In the rows, 128 means zero.
Rotation paths and how fast each direction turns (deg/step):
Each turn is a multiple of 5 degrees from 10 to 175, or 0.
Each row of a path follows its step; steps can be skipped.
Rotation 1:
step 0: [123 132 128 127 126 132 131 134 128 130 137 132 134 144 125 134 126 134
 141 119 129 111 110 129 122 129 120]
step 1: [129 131 110 139 122 121 129 129 122 136 128 138 141 132 126 136 118 117
 138 126 128 121 125 117 128 130 127]
step 2: [124 126 115 125 126 122 144 130 119 138 138 129 130 119 120 131 135 131
 136 129 126 121 111 129 132 123 128]
step 3: [124 131 122 136 121 122 126 141 123 127 136 128 116 124 129 134 121 128
 135 109 132 126 113 116 125 126 128]
step 4: [123 130 123 131 115 119 131 128 122 129 137 133 135 116 133 123 120 129
 134 139 119 136 114 114 124 130 130]
step 5: [135 125 131 127 131 116 141 144 130 124 131 137 131 121 126 123 132 135
 133 122 126 132 116 121 123 114 136]
step 6: [127 128 122 135 123 125 121 145 123 132 138 123 127 126 127 129 126 130
 118 132 132 138 129 109 119 115 137]
step 7: [132 120 129 114 117 126 126 139 130 125 135 127 133 127 131 122 138 141
 134 141 133 132 120 119 114 131 129]
step 8: [129 129 133 123 125 123 119 142 132 132 120 143 136 134 124 123 131 124
 123 123 135 128 125 120 110 117 126]
step 9: [125 134 114 114 129 125 126 133 124 139 128 125 131 124 120 125 134 124
 131 141 132 133 141 121 113 125 133]
step 10: [118 126 123 118 122 125 126 138 135 132 121 137 114 126 121 129 139 139
 133 130 144 129 125 137 118 128 125]
Speeds:
[126 128 133 127 121 130 122 126 130 124 128 130 129 131 132 127 124 129
 131 128 127 128 123 127 125 135 124]	100
[128 124 124 124 129 129 124 125 122 127 131 125 132 126 122 125 126 133
 129 131 121 130 129 131 128 130 128]	145
[129 128 130 128 126 126 127 130 128 126 126 131 129 127 127 129 139 128
 127 129 124 128 122 136 130 126 128]	135
Rotation 2:
step 0: [140 149 134 121 123 117 119 132 129 120 131 125 135 119 136 127 132 133
 124 112 124 130 133 133 134 130 120]
step 1: [125 130 138 124 121 108 118 132 123 131 121 126 141 133 145 129 123 136
 129 130 114 122 125 130 123 127 132]
step 2: [137 143 124 121 131 115 130 133 129 145 137 124 125 134 141 136 126 136
 121 128 121 132 133 131 132 141 130]
step 3: [124 138 131 136 135 123 126 134 120 134 122 117 138 137 140 138 126 119
 131 116 122 123 134 141 122 134 117]
step 4: [140 140 118 126 123 117 131 123 123 134 133 132 126 136 143 129 128 114
 142 125 122 127 131 132 113 129 135]
step 5: [141 141 132 126 123 121 139 141 131 117 134 122 128 127 136 131 121 121
 135 117 120 124 139 129 131 128 116]
step 6: [130 130 135 130 110 117 124 125 139 123 124 128 134 138 149 133 133 124
 139 132 119 127 121 132 128 130 121]
step 7: [145 135 127 128 125 111 134 128 131 134 136 128 127 130 132 136 132 134
 131 134 120 119 130 143 144 131 129]
step 8: [131 134 133 139 140 128 123 129 134 133 130 111 134 135 147 131 126 121
 128 129 115 118 123 136 134 121 124]
step 9: [139 144 117 122 125 128 126 113 124 132 129 127 130 136 135 124 138 119
 128 123 108 131 129 139 131 126 134]
step 10: [138 140 127 126 126 129 125 140 129 122 136 119 145 128 126 133 123 129
 135 123 109 121 139 132 124 120 131]
Speeds:
[132 128 128 127 129 126 132 129 122 127 124 130 126 126 122 128 128 129
 126 123 127 130 134 132 136 128 125]	155
[127 125 127 131 125 127 138 130 127 128 129 130 126 132 130 131 126 126
 132 127 134 129 131 128 122 130 123]	40
[122 132 127 129 122 130 124 124 128 126 128 128 131 129 125 129 136 129
 128 125 130 128 129 134 127 131 124]	120
[128 123 132 132 124 128 121 128 123 132 126 126 126 133 129 127 128 126
 129 128 128 131 131 125 129 120 124]	145
[125 127 131 130 127 126 132 129 126 132 128 128 128 130 133 128 129 135
 121 134 131 127 125 133 132 127 128]	65
[127 127 130 133 133 133 127 129 131 127 122 129 132 123 134 129 126 130
 130 123 129 132 126 129 129 127 123]	140
Rotation 3:
step 0: [135 122 130 139 132 131 128 118 123 120 113 128 127 110 129 133 135 130
 125 121 131 126 121 133 140 121 120]
step 1: [133 135 122 146 129 126 124 129 136 137 132 115 135 137 124 128 138 136
 136 125 122 126 129 145 127 131 129]
step 2: [119 127 128 136 134 126 117 122 137 121 117 112 128 125 130 125 113 124
 123 117 141 122 131 124 129 127 126]
step 3: [127 132 129 137 113 128 130 126 139 129 142 120 135 127 133 129 131 135
 124 136 123 128 137 121 116 117 117]
step 4: [137 126 122 118 123 120 134 129 132 121 126 123 128 114 118 119 116 127
 129 123 143 135 126 131 120 133 119]
step 5: [138 130 124 134 129 110 122 131 120 131 133 126 133 129 137 116 131 128
 138 136 118 132 126 112 123 125 124]
step 6: [120 136 137 117 130 126 140 136 133 134 119 123 139 123 130 121 117 120
 128 135 131 133 118 129 123 135 139]
step 7: [129 127 138 124 124 129 125 121 118 134 138 125 122 125 145 130 135 119
 124 136 127 131 121 120 136 138 115]
step 8: [136 129 131 127 138 130 143 129 120 143 126 131 128 116 129 142 123 134
 133 136 135 126 123 142 125 124 132]
step 9: [128 129 120 140 135 120 119 126 134 131 128 135 123 127 129 138 126 117
 132 130 121 127 123 132 146 142 119]
step 10: [113 131 134 142 128 139 129 131 124 127 122 123 125 119 136 131 121 132
 144 125 121 118 130 138 122 124 132]
Speeds:
[134 132 130 133 125 129 130 129 124 128 127 127 127 128 130 130 129 130
 123 130 131 125 126 127 133 134 135]	45
[131 134 132 127 132 132 127 128 129 124 131 133 124 131 126 128 131 124
 127 125 129 133 133 127 126 126 133]	0
[128 127 129 129 130 129 127 120 121 126 127 126 126 126 129 128 126 130
 133 131 128 125 130 122 128 122 131]	140
[125 127 129 132 132 135 128 125 126 131 124 133 125 129 129 130 127 130
 130 129 124 130 127 135 133 129 125]	35
Rotation 4:
step 0: [128 128 124 120 137 126 128 125 123 119 120 122 130 145 142 128 146 113
 141 120 142 125 135 136 140 132 120]
step 1: [134 124 107 123 136 120 130 114 132 125 117 111 126 136 128 130 140 146
 124 143 134 128 130 121 124 134 131]
step 2: [131 128 138 113 117 139 115 110 132 119 121 117 123 137 118 132 118 131
 125 135 135 122 141 140 126 131 127]
step 3: [135 130 127 120 134 115 133 120 134 134 143 122 122 142 126 124 118 110
 143 147 124 123 134 133 127 128 134]
step 4: [137 136 119 129 138 116 120 128 110 129 133 125 130 136 126 120 128 130
 120 134 144 120 129 147 146 121 126]
step 5: [128 131 121 122 134 135 137 117 128 129 123 123 140 147 126 133 129 133
 135 131 141 149 137 125 139 111 129]
step 6: [146 139 112 114 132 137 132 121 140 116 123 126 119 125 124 137 122 121
 122 141 137 128 125 126 130 130 110]
step 7: [135 129 124 122 137 118 117 118 134 126 119 125 119 149 142 132 105 125
 135 116 129 121 131 131 126 131 128]
step 8: [135 137 117 137 126 109 125 130 137 131 120 129 124 148 105 130 131 125
 126 136 131 129 132 135 133 134 140]
step 9: [122 132 120 130 135 123 124 118 124 104 131 123 137 125 111 129 114 129
 130 130 125 132 143 140 136 112 128]
step 10: [144 139 129 116 134 124 127 113 137 126 134 133 113 126 126 121 131 121
 135 125 130 140 131 120 144 110 132]
Speeds:
[128 129 126 127 130 125 129 123 122 125 129 128 130 122 131 128 121 131
 120 127 130 125 128 127 127 130 131]	140
[128 126 125 128 125 126 123 126 127 137 128 131 130 132 124 131 131 136
 126 125 131 128 128 127 127 127 128]	110
Rotation 5:
step 0: [124 125 112 130 123 135 136 126 125 130 120 119 120 127 138 124 123 136
 122 129 125 138 137 132 144 137 141]
step 1: [135 127 127 131 150 126 129 118 137 119 122 129 112 122 129 124 129 116
 132 121 119 133 134 122 135 126 128]
step 2: [129 122 130 116 120 128 140 123 142 116 136 130 133 137 128 135 128 117
 133 137 109 127 128 126 130 125 128]
step 3: [117 140 122 123 131 131 124 137 115 126 138 123 125 130 124 139 120 127
 128 124 109 126 128 138 123 126 140]
step 4: [140 130 133 123 122 123 115 126 122 132 116 135 113 127 120 128 139 121
 119 124 120 122 124 134 115 131 132]
step 5: [124 120 127 120 121 127 123 128 121 125 135 127 129 132 127 114 145 134
 109 138 125 135 121 121 133 120 128]
step 6: [131 137 130 131 126 132 129 131 127 129 124 123 125 119 137 124 116 139
 109 126 124 129 136 121 145 133 141]
step 7: [129 132 133 124 142 121 129 116 135 123 128 132 117 125 134 121 130 115
 132 124 134 118 130 110 130 130 141]
step 8: [123 139 126 119 126 125 137 118 143 118 137 134 132 139 124 125 119 130
 128 146 121 125 121 126 123 130 126]
step 9: [128 147 125 122 133 129 128 127 118 140 138 135 127 127 137 142 121 132
 130 126 121 136 118 137 121 127 139]
step 10: [133 125 121 123 129 126 117 127 130 137 123 148 123 124 121 125 141 120
 123 131 133 130 131 139 117 138 138]
Speeds:
[129 127 125 132 124 128 128 125 122 124 130 131 125 121 130 130 132 128
 123 131 132 130 127 132 128 129 126]	65
[126 127 133 129 128 135 128 129 132 127 131 129 129 124 125 127 131 129
 131 126 124 129 123 134 124 130 132]	55
[124 134 126 129 127 128 134 123 132 122 128 128 129 125 128 129 127 124
 130 122 127 130 127 122 130 132 126]	60
[133 126 124 132 130 129 132 132 130 130 127 127 128 122 128 125 133 133
 129 130 125 129 131 120 128 128 130]	65
